(in the rows, 128 means zero)
Named turns come first, each shown by rows before and after it. Which turns, in which order, take the first row of each pair that follows to the second? Write the first one first, as in the answered first pair.
turn D:
[110 169 123 114  96 121 107 174] |-> [124 117 125 119 123 159 124 195]
[115 107 136 120 134 134 101 136] |-> [130  95 131 123 148 140 127 124]
[108  79  90 157  92 112 141 123] |-> [107  88  89 156  92 105 141 117]
turn Z:
[127 153 148  97  99  97 130  79] |-> [125 142 150  87 100  99 135  81]
[ 91 107 122  61 100 155 205 151] |-> [115 223  98 175  96 121 147 122]
[126 100 148 118 152 151 119 145] |-> [130 146 141 151 140 139  95 149]
turn F:
[130 184 122 132 139 118 100  79] |-> [119 161 109 149 147 116  84  81]
[124 138 131 146 134 130 113 164] |-> [116 116 121 147 136 124 115 163]
[110 135  96 143 101  98 131 149] |-> [112 135  97 133  98  97 146 149]
[124 120 145 107 138 139 109 147] |-> [122 114 142 106 137 139 111 147]
turn B:
[132 124 147 120 148 122 114  66] |-> [ 91  90 131 102 119 119  97 134]
[140 152 173 112 118 146 113 144] |-> [138 139 159 128 120 151 112 169]
[153 180 144 151 132 139  86 103] |-> [113 168 145 105 101 129  68 136]
[143 102 130 116 145 146 147 119] |-> [134  99 134 100 136 141 144 119]
turn M:
[105 143 100 176 123 106 123 152] |-> [ 99 127 107 168 132  95 106 108]
[132 120 140 131 141 142 133 109] |-> [134 125 146 127 137 148 136 121]
[ 98 128 119 125 127 118 175  87] |-> [ 97 129 138 106 130 128 166  84]

(two turns a pair)
[136 126 175  91 146 136 114  65] |-> [119 137 173 102 138 131  77  80]
D then F
[146 160 110 172 116 115 104 125] |-> [130 173 135 125 101 105  97 112]
B then M
[120 121 120 119 116  74 122 115] |-> [118 115 140  95 120  86 117 115]
Z then M
[ 82 170 109 106  78  74  96 137] |-> [ 82  84 117  84 101 124 116 193]
D then F
[107 124 145  76 116 130 119 105] |-> [116 128 155  75 123 146 116 117]
D then F
[119 140 118 180 149 111  69 118] |-> [109  72 150 108 165 137  93 111]
M then Z
[121 135  92 180  97 122 102 161] |-> [108 107 102 142  88 132 110 186]
Z then Z
[150 177 165 132  94 120 104 134] |-> [174 127 172 133 139 136 133  83]
Z then F
[112 141 118  93 125 113  94 145] |-> [141  97 102 134 160 140 125 145]
B then Z
[131 127 140 101 142 140 125 146] |-> [145 131 130 112 142 138 150 144]
D then M
[125 125 154 105 138 149 134 162] |-> [140 124 144 140 156 156 130 155]
B then F
[162 100 118 174 147 150 130 134] |-> [121 140 138  93  99  97 126  90]
D then B
[ 81 148 108 137 101 129 105 188] |-> [ 99  84  98 136 132 150 157 183]
F then D
[150 136 122 151 140 141 163 146] |-> [139 124 128 114 131 131 178 136]
D then Z
[141 161 149 104 116 152 131 166] |-> [141 153 105 153 114 135 131 174]
M then F
[125 141 188  77 145 142  98  91] |-> [131 116 183 102 166 160  88 101]
F then D
[153 153 147 117 133 157 180 138] |-> [150 161 144 112 131 140 181 110]
D then Z
[143 114 158 126 161 147 124  85] |-> [137 129 147 150 140 165 108 172]
Z then B
[129 176 141 137  73 115 113 168] |-> [149 194 151 145  88 115 125 132]
B then B
[144 107 159  97 144 160 152 120] |-> [134 170 157  93 103 129 136 127]
D then Z
[126 155 132 161 124 105 103 126] |-> [115 108 122 163 135 112 101 141]
F then D
[107 113 134  90 125 112 129 107] |-> [114 113 143  84 125 131 137 130]
M then D
[143 166 128 139 125 121 129 112] |-> [133 152 128 147 132 121 104 107]
F then M
[166 130 152 141 148 136 151 116] |-> [132  99 138 130 125 137 136 176]
B then B
[158 136 106 129 115 126 147 134] |-> [142 141 112 125 106 126 120 156]
D then D
[116  71 119 117 130 119 138 122] |-> [127  88 129 102 130 113 156  98]
M then D
[143 126 156 165 142 127  91 138] |-> [139  79 160 120 146 135 127 134]
Z then F
[148 129 171  93 142 162 126 129] |-> [134 112 158 124 151 164  85 140]
F then F
[184 174 115 125 130 119 172 134] |-> [155 144  95 120 110 121 159 194]
B then B
[146 183 136 135 124  94 108  88] |-> [119  64 118 101 130 130 141 167]
Z then B
[150 133  99 181 132 100 123  73] |-> [150 123  96 157 126  94 152  66]
F then F
[142 105  94 179 128  88 172 114] |-> [ 89 139 131 110  87  65 107 120]
B then D
[156 155 129 160 150 139 156 123] |-> [143 175 130 155 132 136 144 151]
Z then Z
[154  91 112 153 153 139 129 168] |-> [162  98 118 122 146 137 170 160]
F then F
[126 115 107 122 122 114 143 164] |-> [121 120  98 138 121  99 129 147]
M then Z
[155 134 108 149 140 129 146 112] |-> [131 146 102 152 121 112 113 113]
D then F
[145 144  98 141 122  94 151  98] |-> [112 149 112 126 107  91  95 113]
D then M
[124 132 139  98  99 133 168 180] |-> [158 174 127 145 112 124 177 144]
B then D
[135 107 137 125 128 155 128 175] |-> [140 163 154 117 125 124 114  97]
Z then B
[138 115 147  98 108 127 146 138] |-> [148 142 137 128 103 127 149 155]
F then M
[123 141  88 170 114  96 118 130] |-> [127 139  91 148 116  86 139  98]
F then B
[122 129  95 148 131 104 109 130] |-> [119 102  93 129 133 107 134 136]
D then F
[153 112 119 114 132 135 176 134] |-> [152 177 128 129 112 118 145 119]
D then F
[147 146 149 103 122 141 191 144] |-> [141 166 150 169 139 155 109 164]
F then F
[129 144 150  95 123 157 121 164] |-> [131 141 115 141 120 145 118 183]
F then M
